Small tables with named rows and columns. After each table, cells are looked up by row and column.

nemad
fields: fitedi, luda
kobodi: [90.647, 87.290]
rek: [19.955, 8.294]
zet: [49.342, 42.159]

kobodi, fitedi: 90.647
kobodi, luda: 87.290
zet, luda: 42.159
rek, luda: 8.294
zet, fitedi: 49.342
rek, fitedi: 19.955

Table fus
,sakunav,topu,tolu,sefepo,dop
fose,60541,66791,55362,71104,71250
taduza,69099,66717,57969,36617,63142
tigitu,63436,51169,65057,39930,45975
kivo,70254,53731,64922,19678,46842
mivaba,43056,51409,60092,85651,50020
beru,60188,58480,59423,54832,59337
luv,57052,70890,51296,83385,82458
rasunu,53153,50731,60077,67077,50727
fatiku,61504,60016,58783,55259,63836
vasemi,58503,46278,63290,41617,40354

What is the dop of fatiku in fus? 63836
What is the tolu of tigitu in fus? 65057
What is the topu of luv in fus? 70890
What is the tolu of fatiku in fus? 58783
What is the sefepo of mivaba in fus? 85651
What is the dop of rasunu in fus? 50727
What is the sakunav of tigitu in fus? 63436
What is the dop of luv in fus? 82458
What is the sefepo of fatiku in fus? 55259
What is the tolu of beru in fus? 59423
What is the sakunav of kivo in fus? 70254
What is the sakunav of taduza in fus? 69099

viludis =
        romuve  duzabe
kapav      103     140
big        119     213
robop      129     128
zigara     180     133
loz         52     148
puvit      101      59
vul        163     115
disita     150      77
refofu     131      78

romuve of loz = 52
romuve of kapav = 103
romuve of refofu = 131
romuve of vul = 163
romuve of zigara = 180
romuve of disita = 150
duzabe of loz = 148
romuve of robop = 129
duzabe of vul = 115

kogilu:
       pabe  garep  segug
sakug    72    122     63
tinag   186    203    197
sif     159    238    155

segug of tinag is 197
segug of sif is 155
pabe of tinag is 186
garep of tinag is 203
garep of sif is 238
pabe of sakug is 72
garep of sakug is 122
segug of sakug is 63
pabe of sif is 159

vilaf =
        tun  farope    lir
bato  0.513   0.698  0.377
kag   0.470   0.557  0.426
zod   0.037   0.635  0.643
tofa  0.631   0.748  0.928

tun of tofa = 0.631
farope of zod = 0.635
farope of kag = 0.557
farope of tofa = 0.748
farope of bato = 0.698
lir of zod = 0.643
lir of tofa = 0.928
lir of kag = 0.426
tun of bato = 0.513
Row with the largest farope: tofa

tuf =
        bebefi  mos  dil  karad  dobuleg  lunut  monat  fuf  nuku  mefosu
nuv        172   76  165    218      131     84    162   60   112     117
vupozi     184   53  194    182      124     26    112   50    93      43
zosub       30  170   72     53      118    180    127  186   147     171
gika       145   43  159    111       98     27     68   91    97      12
duzenu     195   38  163    219      122     50    134   50   110      72
pip         28  167   89     77      107    187    154  163   135     186
seka       136   62  164     96      105     27     60   96    98       9
vabine     172   26  117    150      112     44     80  108   126      40
zif        104  133  172    165      117    124    171   76    99     149
risug       29  183   98     69      119    183    147  164   134     183

fuf of nuv: 60
fuf of seka: 96
monat of risug: 147
lunut of zosub: 180
monat of pip: 154
mos of zosub: 170
dil of vupozi: 194
lunut of seka: 27
mefosu of zif: 149
karad of pip: 77
dobuleg of risug: 119
dobuleg of nuv: 131
nuku of gika: 97
mos of gika: 43
dil of vabine: 117
dil of zosub: 72
nuku of risug: 134
lunut of nuv: 84
lunut of gika: 27
bebefi of vabine: 172
Row with the largest mefosu: pip

mozo
fields: tokad, zemes
zezav: [4592, 6310]
nupop: [2874, 1252]
neb: [4639, 4958]
gugevis: [4525, 6039]
defub: [6027, 5252]
vap: [8374, 1515]
daf: [4446, 7620]

What is the zemes of gugevis in mozo?
6039
What is the zemes of neb in mozo?
4958
What is the zemes of vap in mozo?
1515
What is the zemes of zezav in mozo?
6310
What is the tokad of daf in mozo?
4446
What is the zemes of daf in mozo?
7620
What is the zemes of defub in mozo?
5252
What is the tokad of gugevis in mozo?
4525

Table fif
,rop,kesit,mavevu,mes,ger,rov,kene
datoba,334,426,379,401,265,608,418
gop,439,391,449,249,388,449,454
dak,617,262,327,169,531,772,184
pov,510,370,275,98,323,649,337
sipoba,477,339,208,217,371,613,263
sab,588,266,309,118,511,744,194
nur,468,337,217,212,372,577,270
finame,377,344,336,297,338,438,321
depupe,400,300,258,192,395,420,308

rov of sipoba is 613
kesit of sab is 266
kene of gop is 454
mavevu of gop is 449
rop of pov is 510
kene of sab is 194
rop of sab is 588
ger of sipoba is 371
ger of sab is 511
mes of finame is 297
kesit of dak is 262
rov of depupe is 420
rov of finame is 438
kene of sipoba is 263

